128 stands for zero in the data rows.
Here is a table of points, one per row:
[113 121 103 120 132 117 137 105 109 115 112 135 126 112 172 134 113 147 95
 91 169 121 120 123 91 130 129 122 144 135 130 107 123 133 179 132 142 124
 120 147 146 137 113 154 146 139 112 99]
[138 107 169 126 149 66 128 154 119 127 155 133 117 147 127 151 105 130 71
 135 138 83 153 164 154 135 167 151 78 95 98 147 129 142 79 119 174 166
 105 95 142 178 131 135 123 118 106 113]
[155 85 106 87 133 179 121 97 139 141 170 127 128 129 139 173 110 130 110
 109 114 156 105 147 138 152 102 75 138 122 119 119 155 86 99 154 132 156
 156 116 147 91 105 124 181 120 119 160]
[123 95 148 163 122 109 142 144 135 122 114 172 97 122 110 147 131 148 161
 150 144 143 124 194 85 122 98 86 132 132 113 182 136 165 124 184 70 114
 124 121 119 101 149 129 121 117 108 91]
[129 161 119 146 83 142 150 93 154 104 154 114 108 114 116 132 145 139 101
 165 140 139 149 184 143 139 127 157 120 142 151 135 94 129 122 98 159 68
 84 107 131 109 111 115 157 134 102 139]
[159 129 117 136 114 160 147 118 100 100 83 114 162 117 156 94 147 157 139
 148 126 94 100 134 183 150 149 127 109 119 151 136 149 117 147 167 147 150
 133 109 111 137 163 184 127 143 119 122]
[122 139 124 149 178 133 176 106 141 142 176 130 119 144 116 117 157 112 107
 134 80 81 137 127 130 98 161 109 148 134 126 131 114 114 130 166 128 106
 123 148 159 151 171 132 148 155 159 110]
[142 144 93 143 118 144 129 159 144 139 119 109 160 129 147 155 94 126 126
 142 125 120 111 127 98 103 156 142 141 118 110 137 125 141 152 101 114 155
 156 119 113 85 142 119 140 146 110 107]
[123 110 94 84 143 98 93 142 156 140 99 163 136 141 115 113 160 128 114
 133 136 142 117 148 136 147 131 126 134 108 172 176 133 155 114 94 152 104
 133 161 107 130 159 126 162 162 155 155]
[128 172 135 122 131 141 145 119 100 145 131 118 138 78 81 139 157 110 100
 106 163 142 110 110 148 155 113 143 159 107 118 170 114 124 117 140 132 169
 100 148 126 118 104 152 114 134 114 102]
[100 101 79 186 146 145 112 158 174 103 136 112 134 141 113 146 102 75 127
 120 158 124 119 126 132 144 131 136 132 104 144 139 144 109 161 152 121 106
 148 140 146 149 107 157 64 115 107 170]
[103 118 95 92 172 121 125 134 65 93 127 137 143 192 97 124 151 141 128
 155 91 125 97 133 155 115 94 128 141 150 118 113 101 158 166 118 149 127
 114 115 155 74 133 110 117 95 120 139]
[101 125 150 149 74 121 125 126 105 105 113 139 114 120 131 179 156 99 139
 116 104 138 99 98 125 88 174 136 113 136 162 118 90 130 123 157 122 141
 157 164 124 129 139 129 170 67 113 163]
[96 143 92 124 109 132 163 128 112 119 112 142 134 121 115 141 93 105 133
 145 136 112 169 114 167 113 119 70 134 151 138 110 142 153 146 104 102 155
 147 127 129 168 131 105 131 123 145 125]
[148 132 122 130 139 146 135 128 78 158 133 112 145 132 165 170 152 123 108
 131 123 148 170 153 114 138 130 140 143 143 130 130 129 138 137 128 130 100
 129 126 79 130 124 149 122 114 158 132]
[152 135 160 93 147 111 150 112 122 123 142 130 142 127 136 173 140 118 165
 120 160 102 87 100 147 147 158 151 110 111 119 93 172 125 147 126 74 117
 92 116 120 117 134 104 125 160 136 131]
[141 148 127 116 154 68 184 168 161 134 139 122 130 104 182 118 123 144 179
 189 119 123 92 129 135 137 83 129 164 123 123 101 115 134 109 136 136 128
 182 156 129 154 84 146 122 88 128 146]
[104 112 117 168 95 117 109 138 148 145 126 129 103 99 84 134 106 161 132
 101 103 104 134 98 130 156 105 180 135 142 100 91 166 160 117 150 152 130
 134 110 111 129 133 135 142 140 154 130]
[176 138 110 173 124 141 113 135 132 125 109 141 122 159 135 133 122 130 142
 102 151 110 155 98 137 117 88 158 115 106 103 142 103 132 118 111 94 135
 154 172 160 123 122 131 149 137 119 127]
[97 125 168 123 116 133 159 125 123 148 109 71 132 172 112 94 125 166 89
 98 164 158 110 170 144 154 137 158 127 126 138 133 126 112 147 142 95 120
 190 133 134 140 133 54 135 114 126 110]
[161 106 124 125 137 123 130 132 126 118 160 137 103 126 130 77 176 105 143
 115 127 159 153 113 107 179 134 140 172 85 156 85 95 123 143 90 103 155
 119 52 122 145 160 139 149 105 103 127]
[99 114 126 133 149 142 91 97 128 118 127 138 126 130 136 168 124 146 112
 168 105 138 117 129 113 137 87 142 113 129 199 107 131 106 73 89 116 113
 161 132 126 142 170 121 84 144 103 63]
[146 143 132 117 152 142 159 127 102 123 122 146 131 113 134 102 89 89 119
 76 128 101 118 98 86 114 117 141 102 138 150 158 148 122 106 133 146 109
 133 96 115 107 93 86 130 97 125 128]
[130 154 136 91 112 151 87 104 137 136 137 126 88 119 146 111 102 105 141
 123 101 109 121 141 155 137 135 145 131 146 108 136 136 154 124 127 112 118
 107 122 147 145 131 132 122 85 162 100]
[127 171 141 148 187 115 117 125 163 123 117 104 117 117 159 115 137 107 87
 150 124 177 144 78 108 157 111 120 53 194 109 138 149 145 140 133 100 162
 109 124 141 112 136 138 157 127 113 160]
[135 84 140 108 128 145 177 131 171 127 114 139 116 137 99 139 124 156 145
 126 120 150 168 104 128 128 133 141 116 110 151 142 113 126 141 115 151 152
 107 175 135 97 133 123 93 127 133 128]
[165 142 120 127 121 127 113 149 126 173 144 136 131 82 131 128 138 127 126
 114 156 149 121 149 142 58 101 110 82 104 129 88 137 114 182 122 145 125
 148 137 139 126 166 122 110 118 128 131]
[88 128 117 131 158 146 114 141 105 125 114 64 101 124 117 112 106 135 192
 116 101 163 143 161 144 108 138 125 113 122 122 109 108 150 77 133 147 117
 88 136 131 147 139 147 134 188 124 139]
[116 151 180 95 134 144 92 161 161 103 117 115 154 158 105 131 108 86 140
 124 115 95 148 153 102 136 104 121 134 131 144 106 132 121 148 129 154 116
 122 129 97 108 125 140 163 122 120 112]
[150 129 124 99 82 122 172 123 109 107 123 121 153 126 111 139 131 134 98
 108 127 169 115 102 116 126 131 152 123 102 88 142 162 103 117 115 113 77
 108 108 156 143 136 191 137 121 132 113]
[114 138 130 107 102 107 70 140 94 175 177 156 137 139 130 103 136 142 179
 135 125 125 160 105 140 146 163 155 135 136 133 140 197 124 125 157 144 125
 123 157 136 126 112 120 152 122 84 109]
[127 130 150 153 140 134 135 142 115 114 139 144 85 118 118 127 113 135 174
 115 142 124 115 124 126 173 160 96 130 178 93 149 105 98 131 84 177 126
 153 145 138 132 157 124 99 133 159 121]
[104 98 142 121 119 140 83 153 112 124 163 96 114 113 140 122 116 167 130
 153 140 105 124 83 116 100 98 120 121 102 153 177 116 95 158 128 97 131
 96 109 108 147 110 132 159 131 171 136]
[167 113 132 151 149 116 77 112 150 130 102 88 182 98 81 125 130 168 126
 144 124 140 133 130 109 133 168 84 143 115 149 109 122 167 111 109 132 94
 109 141 139 131 104 99 131 89 140 125]
[126 157 116 140 131 139 127 125 126 157 104 182 152 155 114 133 94 164 143
 117 106 132 111 155 91 107 129 134 135 130 145 122 127 119 153 121 104 171
 123 130 122 163 112 144 118 137 120 177]
[135 103 170 115 138 133 101 99 168 106 123 135 121 98 150 127 123 120 111
 122 111 140 142 116 151 86 113 155 194 167 100 162 124 132 138 125 142 113
 126 109 95 153 139 83 107 137 102 150]
[126 116 99 175 130 103 138 78 119 115 131 152 172 134 150 97 101 96 142
 148 122 150 121 134 138 113 121 117 115 123 99 110 109 83 152 137 121 158
 117 146 78 135 121 93 126 126 158 108]
[138 163 123 130 69 128 132 160 132 162 96 133 106 181 149 131 118 114 128
 146 172 134 113 84 109 135 124 98 156 119 127 110 103 147 82 180 165 127
 95 127 140 147 159 90 86 156 152 145]
[66 124 181 168 113 166 142 127 141 135 119 156 108 131 171 82 196 118 118
 113 120 115 122 136 134 93 143 110 125 86 89 117 174 164 95 81 148 132
 128 109 136 94 56 145 118 145 155 125]
[149 138 92 94 115 112 129 126 109 80 139 104 80 128 101 91 155 145 97
 121 123 87 141 154 108 112 148 104 133 153 101 97 136 88 92 128 96 134
 133 166 96 106 115 132 79 142 126 155]
[130 106 145 91 103 89 113 107 136 167 120 125 180 118 128 120 143 100 132
 122 119 120 160 121 137 126 137 114 104 175 142 135 64 110 127 135 111 120
 165 67 162 88 89 159 99 174 132 124]
These points spread out most along one direction. How far along it is each point below, from 0 to 99? The average is 50, and the first point in the table lies past the average. One standard deviation of the points above along it is 16.
[130 154 136 91 112 151 87 104 137 136 137 126 88 119 146 111 102 105 141
 123 101 109 121 141 155 137 135 145 131 146 108 136 136 154 124 127 112 118
 107 122 147 145 131 132 122 85 162 100] 33
[135 103 170 115 138 133 101 99 168 106 123 135 121 98 150 127 123 120 111
 122 111 140 142 116 151 86 113 155 194 167 100 162 124 132 138 125 142 113
 126 109 95 153 139 83 107 137 102 150] 43
[123 110 94 84 143 98 93 142 156 140 99 163 136 141 115 113 160 128 114
 133 136 142 117 148 136 147 131 126 134 108 172 176 133 155 114 94 152 104
 133 161 107 130 159 126 162 162 155 155] 43
[149 138 92 94 115 112 129 126 109 80 139 104 80 128 101 91 155 145 97
 121 123 87 141 154 108 112 148 104 133 153 101 97 136 88 92 128 96 134
 133 166 96 106 115 132 79 142 126 155] 44
[159 129 117 136 114 160 147 118 100 100 83 114 162 117 156 94 147 157 139
 148 126 94 100 134 183 150 149 127 109 119 151 136 149 117 147 167 147 150
 133 109 111 137 163 184 127 143 119 122] 51
[135 84 140 108 128 145 177 131 171 127 114 139 116 137 99 139 124 156 145
 126 120 150 168 104 128 128 133 141 116 110 151 142 113 126 141 115 151 152
 107 175 135 97 133 123 93 127 133 128] 53
[101 125 150 149 74 121 125 126 105 105 113 139 114 120 131 179 156 99 139
 116 104 138 99 98 125 88 174 136 113 136 162 118 90 130 123 157 122 141
 157 164 124 129 139 129 170 67 113 163] 66
[146 143 132 117 152 142 159 127 102 123 122 146 131 113 134 102 89 89 119
 76 128 101 118 98 86 114 117 141 102 138 150 158 148 122 106 133 146 109
 133 96 115 107 93 86 130 97 125 128] 49
[130 106 145 91 103 89 113 107 136 167 120 125 180 118 128 120 143 100 132
 122 119 120 160 121 137 126 137 114 104 175 142 135 64 110 127 135 111 120
 165 67 162 88 89 159 99 174 132 124] 44
[165 142 120 127 121 127 113 149 126 173 144 136 131 82 131 128 138 127 126
 114 156 149 121 149 142 58 101 110 82 104 129 88 137 114 182 122 145 125
 148 137 139 126 166 122 110 118 128 131] 70
[99 114 126 133 149 142 91 97 128 118 127 138 126 130 136 168 124 146 112
 168 105 138 117 129 113 137 87 142 113 129 199 107 131 106 73 89 116 113
 161 132 126 142 170 121 84 144 103 63] 55
